In the data rows, zero lies at 4.5, halfway between 4 and 5.
Here are some points:
[4 1 4 8 5 9 1 5 7 4 2 6 0 6 3 5 0 4 5 4 4 1 1 0]
[5 5 3 4 2 5 5 4 4 5 8 2 9 3 4 5 5 5 4 3 5 5 8 8]
[7 0 5 6 5 9 4 5 9 2 2 4 5 5 4 4 2 3 5 2 7 3 3 0]
[1 4 5 6 5 6 2 3 7 4 0 6 1 4 2 6 7 3 7 6 5 4 1 0]
[5 8 6 6 3 2 6 4 4 6 8 4 8 7 8 4 9 5 4 7 4 7 8 6]
[5 8 5 3 2 2 7 6 4 4 9 3 8 4 6 4 5 5 2 8 5 5 7 8]
[2 6 2 4 4 2 6 4 4 5 7 6 5 5 5 3 7 3 4 5 1 5 6 9]
[3 2 7 7 3 4 3 4 5 3 1 7 1 6 3 4 2 3 8 3 8 6 2 2]
[3 4 4 5 6 6 4 4 5 4 2 6 4 6 2 4 5 3 5 4 6 2 2 2]
[5 4 4 5 6 5 4 4 7 5 4 4 4 5 5 8 4 3 5 4 2 5 6 4]
[4 8 4 3 6 3 8 4 0 8 9 2 4 3 7 4 6 4 5 5 3 7 8 9]
[5 3 4 4 5 8 3 3 6 4 0 4 5 7 3 6 6 3 4 6 6 4 2 1]
[7 2 4 5 4 7 1 3 9 3 4 4 5 6 2 5 3 7 5 4 5 4 1 1]
[6 2 3 5 4 5 5 4 7 5 1 6 2 3 3 5 3 3 3 4 5 4 1 1]
[2 5 4 5 4 6 2 3 7 4 1 4 6 6 4 3 5 3 3 3 4 7 2 3]
[7 2 4 7 4 7 4 3 6 2 2 5 0 8 3 5 0 4 5 4 6 4 3 0]
[2 5 6 5 7 6 2 4 5 4 1 5 3 3 4 4 4 5 6 4 6 5 6 2]
[4 2 4 7 6 8 6 4 4 4 0 6 1 6 1 3 2 4 5 4 5 4 1 2]
[4 6 4 4 7 2 7 5 2 5 7 3 6 6 7 6 6 4 4 5 3 6 7 6]
[5 7 6 3 5 1 9 4 3 7 9 4 7 4 8 4 8 1 2 4 0 9 9 7]
[3 3 3 3 5 5 5 6 2 4 2 4 4 4 3 4 3 3 6 2 5 5 2 4]
[6 7 7 4 3 2 7 5 4 4 8 3 6 3 7 6 7 4 2 7 5 6 6 6]
[5 2 7 7 3 4 1 5 9 3 0 3 5 4 3 4 2 7 4 4 7 4 1 1]
[2 5 4 3 6 3 5 4 3 6 3 5 2 4 4 4 4 4 8 3 4 4 4 5]
[4 4 4 2 5 4 4 5 5 5 4 6 4 3 3 4 3 2 6 3 4 5 4 4]
[3 6 3 5 5 3 4 4 7 4 5 4 3 3 2 4 4 4 5 5 5 6 3 3]
[6 1 3 6 3 5 5 6 3 4 4 5 5 4 2 2 0 5 1 6 7 4 1 1]
[5 5 2 6 5 5 5 4 4 4 6 3 5 3 4 3 3 4 3 5 5 3 5 6]
[4 8 5 2 5 2 8 3 3 7 9 4 5 4 6 4 6 3 4 5 0 4 8 9]
[5 4 5 2 7 6 4 3 5 6 1 7 2 4 1 2 3 3 7 4 4 6 4 4]
[2 4 4 5 6 6 4 6 6 3 1 6 2 5 2 4 3 3 6 4 7 3 3 2]
[5 1 3 6 1 6 3 6 7 2 2 5 5 5 4 7 3 5 2 4 8 2 1 3]
[2 3 4 3 5 3 7 3 4 6 3 6 6 3 6 4 4 3 4 5 8 3 3 4]
[3 6 3 5 7 2 6 4 3 6 6 6 5 4 5 1 6 5 6 5 4 4 4 7]
[4 8 5 4 3 2 6 3 2 6 9 4 5 5 8 4 6 6 4 4 3 4 6 9]
[7 1 4 6 3 7 6 2 6 4 4 8 7 4 6 4 3 4 4 2 5 3 5 0]
[3 2 4 2 7 5 3 4 5 2 1 6 2 7 3 4 2 4 5 6 4 6 3 1]
[5 8 6 4 4 4 5 5 3 5 9 3 9 3 7 5 7 5 2 4 3 5 8 8]
Here are 40 more points, each followed by its number:
[4 7 6 5 5 3 3 5 6 3 3 4 4 2 4 3 6 4 3 6 5 5 4 4] 0
[4 6 4 3 6 4 4 6 4 3 2 7 2 4 2 5 3 4 6 4 6 4 3 2] 1
[6 5 4 3 4 5 6 5 5 5 9 4 8 3 5 5 5 4 5 2 7 4 7 5] 2
[2 6 5 3 5 4 6 5 1 9 8 5 7 6 7 4 6 3 5 6 2 7 7 8] 3
[5 3 4 6 5 9 3 5 8 3 0 5 2 4 2 4 4 6 4 3 4 5 1 2] 4
[2 5 3 4 7 5 2 5 6 6 2 8 3 3 4 4 5 2 9 4 3 6 5 3] 5
[6 7 5 4 3 4 7 6 2 8 9 3 8 3 7 6 7 3 4 7 3 7 8 8] 6
[5 6 4 4 6 4 2 5 4 3 3 4 4 3 4 5 2 5 4 5 6 3 4 4] 7
[2 5 6 6 6 5 0 2 4 5 4 3 2 5 4 6 5 6 6 5 3 5 6 5] 8
[7 2 3 5 3 4 6 4 5 7 7 6 7 4 8 3 3 4 0 6 3 4 7 6] 9
[3 4 5 4 4 4 6 5 2 6 5 4 4 4 4 5 7 6 6 5 3 4 5 6] 10
[4 5 4 6 2 3 9 6 5 6 3 5 7 5 6 5 6 3 4 4 3 6 4 5] 11
[5 2 5 4 1 8 3 4 5 3 1 3 5 6 3 8 5 7 5 4 6 3 0 3] 12
[4 5 4 0 8 5 7 5 2 8 5 4 3 3 4 2 4 1 6 6 6 7 5 8] 13
[5 5 7 7 1 4 5 5 6 3 4 3 3 5 4 6 3 7 4 4 6 3 3 4] 14
[5 3 3 5 6 7 2 5 7 5 1 6 4 5 3 5 4 5 7 4 5 6 3 3] 15
[3 9 4 2 4 0 7 5 2 4 9 3 8 1 5 7 8 6 6 4 7 5 8 8] 16
[4 6 5 6 4 4 4 3 4 7 4 5 5 4 6 5 7 5 5 5 5 5 5 7] 17
[6 4 4 5 4 6 3 4 7 4 2 4 3 5 3 4 4 7 7 6 3 2 1 1] 18
[5 5 3 4 7 3 5 5 5 5 4 5 4 2 3 5 7 5 3 4 5 5 6 4] 19
[3 2 3 7 7 5 2 4 7 2 0 7 2 4 3 6 1 6 5 3 7 4 3 1] 20
[3 6 5 5 6 6 2 2 5 4 2 4 5 4 3 6 5 4 9 3 2 4 2 5] 21
[4 2 6 6 5 5 2 4 3 4 1 5 3 5 2 3 2 4 7 4 7 4 2 0] 22
[4 5 4 5 4 1 6 6 4 9 9 2 7 4 8 3 7 5 4 7 3 4 9 6] 23
[5 5 5 6 3 6 3 5 8 2 2 3 2 7 5 5 4 5 2 4 5 3 1 3] 24
[3 6 6 4 8 5 4 4 3 4 4 6 1 4 3 6 1 4 6 5 3 6 5 6] 25
[3 4 5 6 5 4 3 3 4 4 2 6 4 6 4 2 3 5 6 5 5 4 2 3] 26
[4 4 4 3 7 5 2 6 8 1 2 5 5 4 3 6 2 3 6 4 5 3 0 2] 27
[3 6 5 4 4 4 6 3 3 9 9 4 7 5 6 5 7 5 2 4 0 7 7 5] 28
[3 3 6 6 6 6 1 4 7 4 0 7 3 4 2 5 2 4 6 3 5 4 1 3] 29
[5 5 4 3 5 2 8 5 5 5 7 3 7 3 5 4 6 4 5 4 6 3 8 7] 30
[3 6 6 4 3 3 6 5 2 6 7 4 5 4 6 4 6 4 5 5 3 7 6 5] 31
[6 6 6 3 3 3 8 5 2 5 9 4 6 6 6 6 7 7 2 5 2 5 6 7] 32
[6 5 3 6 2 4 8 5 4 6 8 3 4 4 9 5 7 2 3 5 4 7 7 7] 33
[3 7 4 3 6 2 4 4 2 8 5 5 5 5 5 4 6 3 6 5 3 4 4 7] 34
[5 9 5 4 6 3 4 4 3 4 9 5 4 4 6 7 5 4 7 6 1 6 8 8] 35
[4 0 3 5 9 8 4 4 6 1 0 5 2 3 4 3 1 3 6 5 9 4 2 0] 36
[2 5 4 4 5 5 3 6 6 6 0 5 3 3 3 5 5 3 2 2 5 5 3 2] 37
[6 6 5 4 4 3 8 4 3 6 9 5 5 5 6 3 6 5 2 4 2 4 8 6] 38
[1 7 4 2 6 1 5 6 5 3 0 4 4 4 2 3 6 4 7 6 3 5 2 5] 39
Which two of these numbered points are nearest to each point below, looking only along the 6 directions in which the first points spread most? Their numbers follow each, nearest first.
[5 7 5 3 6 4 5 5 5 6 6 4 3 4 5 4 4 4 5 6 4 4 6 4] > 10 17
[5 6 3 5 3 2 5 4 3 5 9 3 8 5 7 4 6 6 1 5 3 7 7 5] > 32 23
[2 7 5 7 7 2 5 2 1 5 4 4 1 5 3 1 4 4 7 4 1 3 4 4] > 25 10
[4 5 3 2 6 2 5 6 0 8 6 5 7 4 4 2 3 4 9 6 4 4 6 8] > 13 34
[4 2 5 5 4 6 3 6 5 5 0 7 2 5 5 6 4 3 4 5 6 4 3 1] > 22 26
[4 0 6 6 5 6 4 4 6 4 1 6 2 5 3 3 3 4 6 4 7 3 3 2] > 22 20
[4 6 1 4 3 3 5 6 3 6 8 3 7 5 5 4 5 4 5 4 3 6 6 7] > 30 2
[4 4 5 5 6 5 3 5 7 5 0 5 2 2 4 3 5 6 6 3 8 5 4 5] > 37 1
[5 6 2 5 5 4 3 4 3 4 3 4 4 3 3 3 4 6 6 5 5 3 1 3] > 7 26
[8 3 6 3 2 4 8 5 1 6 9 4 5 5 6 3 3 4 1 6 6 3 8 4] > 9 33
[5 2 4 5 4 2 0 4 7 4 0 5 4 4 4 5 4 4 5 4 5 2 3 3] > 27 15
[4 4 6 5 1 4 7 4 3 6 9 3 6 6 6 5 7 6 3 5 4 3 5 6] > 32 33
[4 8 4 5 3 2 6 5 5 6 9 3 7 3 6 4 6 4 3 6 3 5 9 7] > 23 6
[4 2 5 4 5 5 2 5 6 4 0 7 2 5 3 5 4 4 7 2 6 4 3 4] > 29 15
[4 5 3 4 6 4 5 6 4 5 1 7 1 4 4 2 4 3 6 4 4 4 4 4] > 1 25
[5 4 5 7 4 5 6 4 3 3 4 5 4 4 5 5 7 4 3 4 7 6 4 4] > 11 0
[3 6 6 4 3 2 4 3 4 5 7 5 3 6 6 3 5 5 3 5 1 6 7 6] > 31 10
[5 5 4 6 7 4 5 4 4 5 4 4 3 5 5 5 4 2 5 5 3 6 6 9] > 10 25
[6 2 7 5 4 4 3 4 6 3 1 5 1 5 4 5 3 7 5 4 5 3 3 3] > 18 24
[6 6 6 6 3 4 7 5 4 4 9 2 8 6 9 5 6 7 2 5 4 5 8 8] > 32 23
[5 0 9 7 3 7 1 2 5 0 2 4 4 9 4 7 1 8 5 5 5 3 2 0] > 24 18
[4 6 3 5 8 5 3 5 5 7 3 5 4 3 4 5 3 3 6 3 6 6 4 5] > 19 21
[3 8 7 4 2 3 6 6 2 5 7 3 6 5 6 5 8 5 5 5 2 6 8 8] > 23 31
[6 3 3 5 4 8 2 1 9 0 0 4 1 5 4 6 4 9 4 4 7 3 0 0] > 4 12
[2 3 4 6 5 7 4 6 5 3 2 8 1 4 1 6 3 5 6 4 5 2 1 3] > 22 20
[5 9 6 2 4 1 6 5 5 7 9 2 6 4 5 5 5 6 4 5 3 6 7 8] > 23 6
[5 7 5 6 3 5 4 6 4 5 5 4 8 5 5 5 5 4 5 5 4 5 6 5] > 17 19
[4 6 3 4 5 3 4 6 4 5 9 4 4 5 6 4 8 6 3 4 0 6 7 8] > 35 28
[4 3 6 6 4 8 3 6 8 2 0 5 5 4 7 6 4 8 4 4 5 2 1 0] > 12 24
[5 1 6 5 3 8 3 3 4 3 1 6 3 5 5 3 3 4 4 4 4 4 0 1] > 22 20
[3 5 5 5 5 4 0 5 5 4 3 5 4 3 5 4 5 5 5 5 4 5 4 4] > 0 7
[4 6 5 3 4 4 6 4 2 6 8 1 6 4 5 5 7 4 5 6 2 6 9 8] > 28 23
[6 5 6 5 8 8 3 2 7 4 2 7 0 4 3 3 3 5 6 3 5 6 4 3] > 15 18
[3 6 4 4 4 2 8 5 1 8 6 3 5 5 6 4 7 3 2 5 2 5 7 8] > 3 31
[3 5 4 5 5 6 3 5 6 5 0 4 4 3 1 3 5 3 6 4 4 5 5 2] > 37 15
[2 5 4 5 3 3 5 5 4 4 5 5 5 4 6 5 5 6 5 4 6 2 1 5] > 7 0
[3 4 5 3 3 3 3 2 4 6 4 4 3 7 4 3 6 2 6 6 3 6 5 5] > 17 10
[2 4 4 5 7 6 5 5 4 6 3 6 3 4 5 3 5 2 6 4 3 7 5 2] > 5 25
[6 4 5 3 5 4 5 5 3 5 1 4 4 6 4 3 3 3 5 6 4 4 3 5] > 26 1
[5 8 5 4 3 4 4 6 3 8 8 3 5 7 5 3 8 5 4 5 2 4 7 9] > 35 23
[2 6 6 4 8 5 3 3 5 5 2 9 2 5 6 4 2 4 7 2 2 7 3 2] > 5 25
[3 7 3 4 5 2 6 5 1 7 9 5 8 2 6 4 6 6 4 6 4 6 8 8] > 16 23
[7 6 4 3 3 3 9 3 3 7 9 4 8 6 8 6 6 5 1 5 5 7 8 3] > 33 32
[6 3 6 6 2 7 2 4 8 2 2 5 2 5 2 4 3 5 5 4 5 4 2 2] > 18 4
[4 1 3 3 5 6 3 6 6 4 0 5 1 6 3 5 3 6 7 3 3 4 1 3] > 29 20
[1 5 5 3 5 2 5 6 2 6 7 4 3 5 6 3 6 2 6 5 3 3 6 6] > 34 10
[6 6 3 4 5 3 8 5 2 7 7 4 9 2 6 5 6 6 3 3 6 4 7 7] > 30 2
[5 1 3 6 6 7 4 6 7 2 1 5 4 7 3 4 2 4 6 4 6 2 0 2] > 20 4
[1 5 4 4 7 6 3 2 5 4 2 5 3 3 5 4 4 4 6 5 4 6 4 6] > 5 21
[6 7 4 2 5 3 6 4 0 8 8 6 5 4 6 2 6 4 4 6 3 6 6 7] > 3 31
[4 3 5 6 6 5 5 3 5 3 2 4 5 4 5 5 5 4 5 4 5 3 3 4] > 7 37
[6 3 6 6 5 7 3 5 5 3 0 5 3 3 4 5 2 6 5 5 7 4 1 2] > 22 20
[5 6 2 4 5 2 7 4 3 8 9 4 8 3 9 3 7 4 2 4 3 6 8 7] > 6 23
[5 3 5 4 5 9 1 5 7 2 2 5 0 7 3 4 2 6 6 6 4 4 2 2] > 18 4
